Each row is where one point has got to under a steady rotation. How many ticks took it there?
The counts run from 0 to 260.
[ 2.82  0.51 -2.61  0.35 -0.50 -2.85  0.35 -2.98  0.49  1.35  1.62  0.10
  2.10  0.43  1.66 -0.96 -1.60 -0.22  2.44 -0.40 -0.89  0.10 -1.46  0.73
  0.69  0.24  0.13 -0.54 -0.65 -2.43 -0.57 -1.48 -1.78 -1.52  1.06 -1.50
 -2.16  0.07 -0.55  0.71  1.98 -1.47  3.36 -0.31  0.26  2.64 -1.77 -2.07
  0.75 -0.83 -1.11 -2.19 -2.70  0.51]	81
[ 2.16 -0.33 -1.02  1.73 -3.17 -2.26  0.40 -0.85  0.16  1.86  0.59 -0.33
  0.67  0.19  0.66 -0.99  0.62  1.21  0.33  1.18  0.15 -0.35 -0.27 -0.54
  0.15  2.06 -1.42 -0.12  0.63 -1.64  0.03 -0.72 -2.96 -0.12 -0.84  3.00
 -1.90 -0.58 -1.25  1.55  0.19 -3.06  2.91 -0.67 -0.58  2.95 -2.62 -0.47
  1.72 -0.42 -2.22 -1.60 -0.64  1.32]	230
[ 1.46 -1.86 -0.44  1.85 -0.95  0.34 -1.58  2.25 -0.14 -0.37 -0.49 -2.63
 -0.82  0.43 -0.14  1.98  2.44  1.02 -1.11 -0.12  0.59 -0.93 -0.51 -3.68
 -1.35  0.92  1.51 -1.12  0.10  0.35 -0.46  1.80 -2.55 -1.73  2.58  2.77
 -1.44 -1.27 -2.03  0.90  1.91 -0.79 -2.00 -2.88 -0.85  1.41  0.84  0.91
 -0.77  2.78 -2.93 -0.46  0.22 -1.96]	134
[-0.42 -0.91  1.81 -3.35 -1.96 -2.06  0.96  0.57 -0.17  1.07  2.45 -1.69
 -1.72  2.00 -1.18  0.82 -0.36 -0.74 -1.37  1.24 -2.07 -0.11 -2.93 -1.01
 -1.01  0.97  0.46  1.82 -1.00 -1.55 -2.20 -0.88  1.50 -1.88  0.98  1.52
 -0.01  1.64  2.02  1.02  1.43 -0.64 -1.62  0.48  0.14 -1.77  1.01 -1.48
 -0.19  0.26 -1.12 -1.85  0.58 -0.31]	244
[ 1.34 -2.01  1.32  0.61 -1.23 -0.43  0.10 -0.76 -0.53  1.51  1.23  0.39
  3.00 -0.76 -0.95  0.37  1.30  0.60  1.07  3.37 -1.47 -0.29  1.44 -0.30
 -1.24  0.78  1.88  1.10 -0.48 -1.09 -0.41  0.26 -1.31  1.89  0.18  3.00
  0.02 -0.66 -0.17  0.64  1.88 -1.19  2.29  1.43  2.32 -1.02  0.52 -0.43
 -0.74 -1.86 -1.44 -0.76  0.19  4.35]	248
[ 0.32 -1.96 -0.08 -0.16  3.18  0.43  0.10  0.08 -0.30 -0.98  2.24  0.67
  0.10  2.21  1.39  2.56 -0.56  0.12  2.15  0.77 -1.01  1.11  0.17 -0.80
  0.42 -2.19  3.01 -0.84 -1.26 -1.51 -1.86 -1.09 -0.22 -2.45 -0.37 -1.71
 -1.50 -1.83 -0.32 -3.77  3.04  0.88  2.08  0.38 -0.25 -2.42  0.35 -1.93
 -0.70 -1.37  0.01  1.31 -2.34 -1.70]	86
[ 0.70 -3.19 -0.43  0.99  0.48  1.57 -1.43  0.52 -1.71 -0.43  0.58 -1.03
  1.37 -0.15 -1.32  2.79  1.23  0.66  0.06  3.22 -1.47 -0.43  2.48 -0.88
 -1.95 -0.55  3.22 -0.56 -0.94  0.35 -0.46  0.20 -1.52  2.38  1.81  1.80
 -1.94 -2.03  0.05 -0.07  2.05  0.06  1.49  0.23  2.23 -1.84  1.78 -0.55
 -2.26 -1.66 -1.79  0.68  0.28  1.93]	129
[-0.95 -1.95 -0.88  1.75 -0.92 -0.20 -1.49  2.96 -1.25 -1.74 -0.14 -2.34
 -0.99  1.41  0.55  1.07  2.75  0.03 -0.57  0.98  0.50  1.27  0.14 -2.82
 -0.77  1.40  1.03 -1.63 -0.38  0.43 -0.28 -0.27 -2.85 -1.02  0.32  1.21
 -1.88 -1.55 -2.93  0.19  0.81 -2.10 -0.33 -3.22 -1.74  1.72 -1.23  0.17
 -1.51  1.55 -3.10 -0.19 -1.37 -2.21]	196
[ 0.82 -0.72 -2.48 -0.76  2.64 -1.23 -0.13 -1.12 -0.41  0.06  2.52 -0.40
  0.82  1.59  2.14  2.55 -0.43 -0.03  1.11 -0.50 -0.38  0.32 -0.35 -0.13
 -1.03  0.11  2.01 -1.44 -2.99 -1.14 -0.26 -1.70 -1.73  0.23  2.03 -2.04
 -1.94 -0.29 -0.88 -0.14  1.16 -0.31  3.37 -0.36  0.72  0.50  0.25 -2.94
 -1.31 -1.73  0.35 -1.01 -2.42 -2.44]	234
[ 0.98 -0.68  1.54 -1.57 -0.85  1.25 -1.00  1.61  0.65  0.76  2.18 -1.33
 -1.53  1.69 -0.55  1.60  2.46  0.49 -1.72  0.24 -1.01 -1.24 -1.88 -2.31
  1.53  0.49  0.49  2.10 -1.13 -1.80 -1.29  1.54  0.90 -4.36  1.48  1.01
 -1.70  0.97  1.78 -0.02  0.80 -1.44 -2.53 -2.59 -0.17 -2.40  1.17 -0.85
  0.36  1.21  0.05 -0.09  0.02 -1.94]	28
[ 1.31 -1.77 -2.06  0.30 -0.62  1.61 -4.07  1.02 -0.91 -1.12 -0.34 -1.35
  0.69 -1.68 -0.78  1.42  2.70  0.29 -1.41  0.24 -2.10 -1.36 -0.49 -1.41
 -0.30  1.62  0.58  1.72 -2.80 -0.47  0.07  0.13  0.19 -0.47  2.15 -0.28
 -2.20  0.05  1.58  2.30  1.19 -1.55 -0.17 -3.14  1.44 -1.76  2.56  0.01
 -1.67  0.40 -1.02 -2.24 -0.32  1.89]	220
[ 1.41 -0.83  0.30 -0.17 -3.04  0.59 -0.01  0.82 -2.31 -0.09  1.21  0.79
  1.79 -0.43 -2.19  0.69  1.25  0.64 -1.65  0.52 -0.72 -1.48  1.25 -1.75
 -1.46  1.71  1.14  0.39  0.70  0.69 -0.11 -1.06 -2.56 -0.57  0.44  1.67
 -2.01  0.86  0.55  1.96 -1.48 -3.68  1.75  0.75  1.39 -2.44 -0.13  0.15
 -0.91 -2.89 -3.09 -2.39 -2.37 -0.19]	21
[ 1.63 -1.68  0.36  0.57 -2.47 -2.29 -0.73 -1.07  0.64  1.82  0.74 -1.21
  1.71 -1.36  0.19 -0.40  2.30 -0.40  1.38  3.02 -2.65  0.67  0.70  0.88
  0.82  1.19 -0.55  1.61 -0.84 -2.01 -0.21  0.38 -1.34  0.92 -0.49  2.81
 -1.01 -1.52  1.15  0.68  2.02 -1.72  2.13 -0.12  1.50 -0.26 -0.85 -1.35
  0.01 -0.16 -0.07 -1.37  1.75  4.66]	186
[ 0.26 -1.34  0.56  2.89 -0.74 -1.45 -1.06  1.96  0.60  1.39  1.05 -0.45
  1.45  0.64  2.40  0.43  3.95 -0.01  0.09  2.39  0.03 -0.06  2.17 -0.88
  0.67  0.98 -0.17 -0.37 -0.18 -1.82 -1.35  0.24 -2.84  0.88 -0.53  2.52
  0.20 -2.09 -2.70  0.16  1.59 -1.55  0.34 -1.96  0.08  0.92 -1.77 -1.99
 -2.93 -0.24 -2.50 -0.35  0.83 -1.01]	259
[ 1.34 -2.01 -1.70  0.84 -1.47  0.96 -2.16  2.02 -1.66 -2.32 -1.20 -2.05
 -0.41  0.29 -2.63  3.05  0.27  2.49 -1.21 -0.75  0.54  0.13 -1.56 -2.84
 -3.01  2.13 -0.05 -0.25  0.81  0.08 -0.09  0.47  0.52 -1.37 -0.24  1.09
 -2.39  1.46 -0.38  1.33  0.84 -2.11  2.12  0.16  1.97 -0.83  2.09  0.96
 -0.05 -2.60 -1.03 -0.56 -1.93  0.54]	9
[ 0.29 -0.20  2.30 -2.74 -0.73 -3.60  2.17 -1.68  0.59  2.79  3.25 -0.18
  0.74  1.77 -0.72 -0.37 -1.00  0.89  1.31  1.56 -2.39 -0.41 -2.10  0.40
 -0.26 -0.45  0.51  1.33 -0.56 -3.46 -1.36 -0.31  0.65 -0.87  0.28  2.21
  1.10  1.06  1.25  0.38  2.76 -0.24  1.35  2.38  1.22 -1.38 -0.25 -2.82
 -0.11 -1.30  0.24 -1.20  0.78  0.46]	63
[-0.03 -2.40 -1.68 -1.56  1.77 -0.81 -1.38 -0.34 -1.76 -1.48  1.92 -1.44
 -0.28 -0.19 -0.39  2.58 -0.27 -0.29 -0.08  1.21 -2.34 -0.11 -0.80 -0.98
 -1.80 -0.15  2.63  0.55 -2.92 -1.42 -1.27 -1.12  1.98  0.76  2.09 -1.67
 -1.26 -0.84  2.01  0.81  3.11  0.45  0.79 -0.51  0.98 -1.58  1.77 -1.55
 -3.41 -2.40 -0.77 -0.59 -1.01 -0.92]	159
[ 0.27 -2.38  0.41  1.09 -0.02  0.99 -1.58  0.00 -1.22 -0.13  0.16 -1.29
  2.21 -0.23  0.10  1.57  3.33 -1.01  0.44  2.38 -3.07 -0.31  1.64 -0.53
 -0.01  0.00  1.87  0.75 -3.09 -0.37 -0.44  0.77 -1.85  1.74  1.48  1.51
 -0.78 -1.85 -0.04  0.02  2.67 -0.03  1.23 -1.39  2.23 -1.59  1.34 -0.96
 -3.09  0.00 -0.46 -1.09  0.94  3.33]	67
[ 0.17 -0.79  0.40  0.18  0.95 -1.42  0.64  0.13  0.60  0.84  2.45  0.94
  0.43  2.93  0.32  2.27 -0.01  2.42  2.82 -1.11  1.18  0.12 -2.82 -0.42
  1.56 -0.03  0.06  0.02  0.56 -2.75 -1.59  0.17  0.45 -4.12 -2.28  0.69
  0.07  0.19 -1.45 -2.29  2.95  0.43  2.80  1.34  0.20  0.93 -0.10 -2.32
  0.90 -1.37  0.86  1.85 -1.91 -1.18]	149
[ 1.01 -1.95 -1.77 -1.24 -1.28  0.27 -1.82  0.39 -1.92 -1.09  1.18 -1.60
 -1.32 -1.26 -1.84  1.76  1.09 -0.03 -2.03  1.94 -3.08  0.09 -0.85 -1.09
 -1.89  2.42  0.42  2.26 -1.69 -0.78 -1.20 -1.25  1.93  0.48  1.96 -0.28
 -3.13  0.65  3.44  2.11  0.74 -2.46 -0.11 -1.19  2.71 -1.73  1.73 -0.44
 -1.42 -2.21 -1.27 -1.84  0.40  0.62]	158
[ 1.32 -2.14 -2.18  2.11  0.49  1.01 -2.09  0.13  0.17 -1.62 -0.83 -2.04
  1.02  0.44 -0.57  1.94  1.70  1.37  0.10 -2.71  0.01 -0.67 -1.84 -2.08
 -1.70 -0.21  1.05 -2.01 -3.07 -0.28  0.40  0.45 -2.36 -0.71  3.04 -0.01
 -1.21 -0.05 -2.32  0.92  2.01  1.26  0.68 -3.08  0.91  0.97  2.86  1.04
 -1.02  0.97 -1.42 -1.64 -0.64  0.26]	252
[-0.98 -1.03 -0.01 -1.90 -1.72 -1.87  0.25  1.25  0.02 -1.56  0.74 -3.32
 -2.72  3.92  0.17  1.22  1.39  0.05  1.21 -0.37  0.08  2.90 -2.93 -1.42
  0.41  1.35 -0.38  0.09 -1.42  0.33  0.20 -1.83 -0.61 -2.54 -0.65  0.33
 -0.13  0.62 -1.93 -0.87  1.54 -1.08  0.24 -0.92 -1.37  1.22 -1.52 -0.84
 -0.46  2.17 -0.25 -1.53 -1.40 -1.76]	121
[ 2.41 -1.51 -0.23  1.09  0.39  2.29 -2.78  1.26 -0.16  0.16  1.03 -0.37
 -0.25  0.41 -0.23  2.07  3.62  0.17 -1.57  0.01 -0.21 -2.17  0.44 -2.35
  1.17  0.92  1.06  1.45 -2.06 -0.48  0.18  1.70 -0.59 -2.05  1.30  0.08
 -3.10  1.11  1.06  0.50  0.21 -1.54  0.32 -2.76  0.93 -2.06  2.08 -0.76
 -1.01  0.19 -0.32 -1.60 -0.91 -0.49]	146
[ 1.15 -2.19  0.56  0.99 -3.42  1.55 -1.70  2.65 -2.22 -0.80 -0.02 -1.77
 -0.57 -0.58 -2.09  1.62  0.98  1.64 -0.13  2.27 -0.40 -0.78 -0.28 -2.46
 -1.61  1.24  1.48  1.39  2.61  0.94 -0.47  1.36 -0.34 -2.60 -1.49  1.90
 -1.68 -1.00 -0.67 -1.09  1.91 -2.65 -0.18 -1.09 -0.14 -1.80 -0.06  1.38
 -0.49  0.62 -2.99  0.63 -1.72  1.33]	163
[ 0.22 -1.37  1.21 -1.83 -1.96  0.56 -1.15  1.30 -0.17 -0.54  1.63 -2.54
 -2.94  2.20 -0.64  1.83  3.07 -0.52 -1.21  2.60 -1.10  0.62 -0.13 -1.94
  0.66  2.00  1.41  2.37 -1.18  0.20 -1.72  0.34  0.45 -2.03 -0.04  1.92
 -1.56 -0.32  1.94 -0.14  1.14 -2.69 -1.22 -3.18 -0.63 -1.84 -0.48 -0.14
 -0.59  3.22 -1.16 -1.08  1.10 -0.44]	90
[ 0.10 -1.71 -0.56  0.09  2.59  0.21 -0.78 -0.11  0.96  1.01  2.82 -0.09
  0.65  2.54  0.95  2.33  1.14  1.57  1.33 -0.01  0.15 -0.95 -1.84 -0.39
  1.55 -0.78  0.97  0.67 -1.25 -3.52 -2.16  1.49  0.91 -3.08 -0.32 -1.08
 -1.10 -0.64 -0.14 -2.47  3.36  1.24  0.68 -0.64 -0.05 -1.39  0.88 -3.22
 -0.11 -0.33  1.10  1.36 -0.13 -1.12]	148
[ 3.41 -0.73 -2.53  0.20 -2.30  1.04 -0.29  0.54 -1.09 -0.35  0.56  0.33
  0.72 -0.18 -1.18  1.51  1.03  1.61 -1.45 -0.93  0.51 -1.03 -0.34 -2.24
 -1.60  1.89  0.38  1.17 -0.25  0.13 -0.48 -0.07 -1.03 -1.03  0.90 -0.44
 -3.85  1.37  0.96  1.11 -2.12 -3.79  3.17 -0.89  2.12 -0.59  0.37 -0.80
  0.54 -2.58 -0.94 -1.72 -2.70 -1.02]	83
[-0.56 -0.66 -1.35 -1.28 -1.04 -2.99 -0.81  1.06  0.05 -1.04  1.51 -2.81
 -0.54  1.42  0.82 -0.70 -0.03 -1.04  0.96 -0.63 -1.43  2.22 -2.88 -1.21
 -0.50  1.40  0.31 -0.51 -1.49 -1.34 -0.40 -2.70 -1.90 -1.30  0.82 -1.15
 -0.24 -0.62 -0.89  0.76  2.20 -1.27 -0.20 -2.26 -2.00  1.92 -2.74 -1.19
 -1.91  0.92 -2.53 -2.82 -0.92 -2.18]	47
[ 0.22 -1.72 -0.19  3.45  0.59 -0.86 -0.96  2.22  0.93 -0.66  0.14 -0.94
  0.86  0.87  0.45  2.35  2.09  1.88  1.06  1.48  1.83  0.24  0.28 -2.22
 -0.72  0.85  0.07 -1.58  1.22 -0.76 -1.17  0.56 -0.73 -0.56 -1.77  2.64
 -0.48 -1.64 -4.15 -1.37  2.74  0.26  1.45 -0.01  0.78  1.49 -0.19 -0.20
 -1.03 -1.44 -2.62  2.23 -0.16 -0.73]	43
[ 1.69 -3.10 -0.80  1.12 -0.13 -0.22 -0.25 -1.00 -0.82  0.09 -0.14 -1.43
  3.25  0.70 -1.20  1.04 -0.14  1.48  3.13 -0.05 -0.77  0.35 -0.48 -0.76
 -0.91 -0.91  2.36 -2.39 -1.23  0.14  1.08 -0.33 -2.71  0.09  0.32  0.95
 -0.04 -1.14 -2.64 -0.58  3.69  1.39  3.13  0.82  1.03  0.32  1.92  0.57
 -0.39 -0.56 -0.70 -0.53 -2.13  3.49]	99
[ 3.21 -1.47  0.43  1.28 -2.23  1.52 -0.87 -1.13 -1.06  2.02  0.87  1.24
  3.15 -0.53 -0.53 -0.05  1.36  1.41  1.19  1.54 -0.71 -1.79  2.68 -0.32
  0.59  0.01  1.69  0.48 -1.04 -0.13  0.48  0.48 -2.94 -1.19 -0.45  2.12
 -1.62 -1.43 -0.44  0.18  0.60 -2.69  3.84  0.40  0.63 -2.07 -0.89 -0.48
  0.23 -0.54 -0.64 -0.55 -1.88  3.23]	174
[ 1.34 -0.20  0.01 -0.61 -0.53 -3.75  0.53 -1.61  1.16  2.21  3.03  0.02
 -0.04 -0.18  0.82 -1.44 -2.80 -0.46  1.38  1.03 -1.84  0.34 -1.41  0.01
 -0.74 -1.13  0.72  1.32  1.26 -3.30 -2.30 -0.41 -0.65 -1.93  0.98  0.45
 -2.01 -1.25  0.77  0.18  2.75 -1.50 -0.08 -0.81 -1.75  1.57 -2.17 -1.95
  1.04  0.85 -2.22 -1.58 -0.65 -0.49]	199
[ 2.49 -1.30 -0.39  0.56 -3.30 -1.76 -0.67 -0.98 -0.14 -0.18 -0.68 -1.64
  3.10 -1.10 -2.32 -0.18  0.15  2.23  1.99 -1.06 -1.72  0.78 -2.46 -0.67
 -1.56  1.08 -0.51 -0.56 -0.82 -0.12  1.46 -0.68 -2.09 -0.52 -1.21  0.80
 -0.45  1.00 -2.09  1.42  1.72 -0.49  2.95  1.48  1.18  1.32  0.52  0.82
  0.63 -0.84  0.24 -2.83 -0.97  4.06]	218
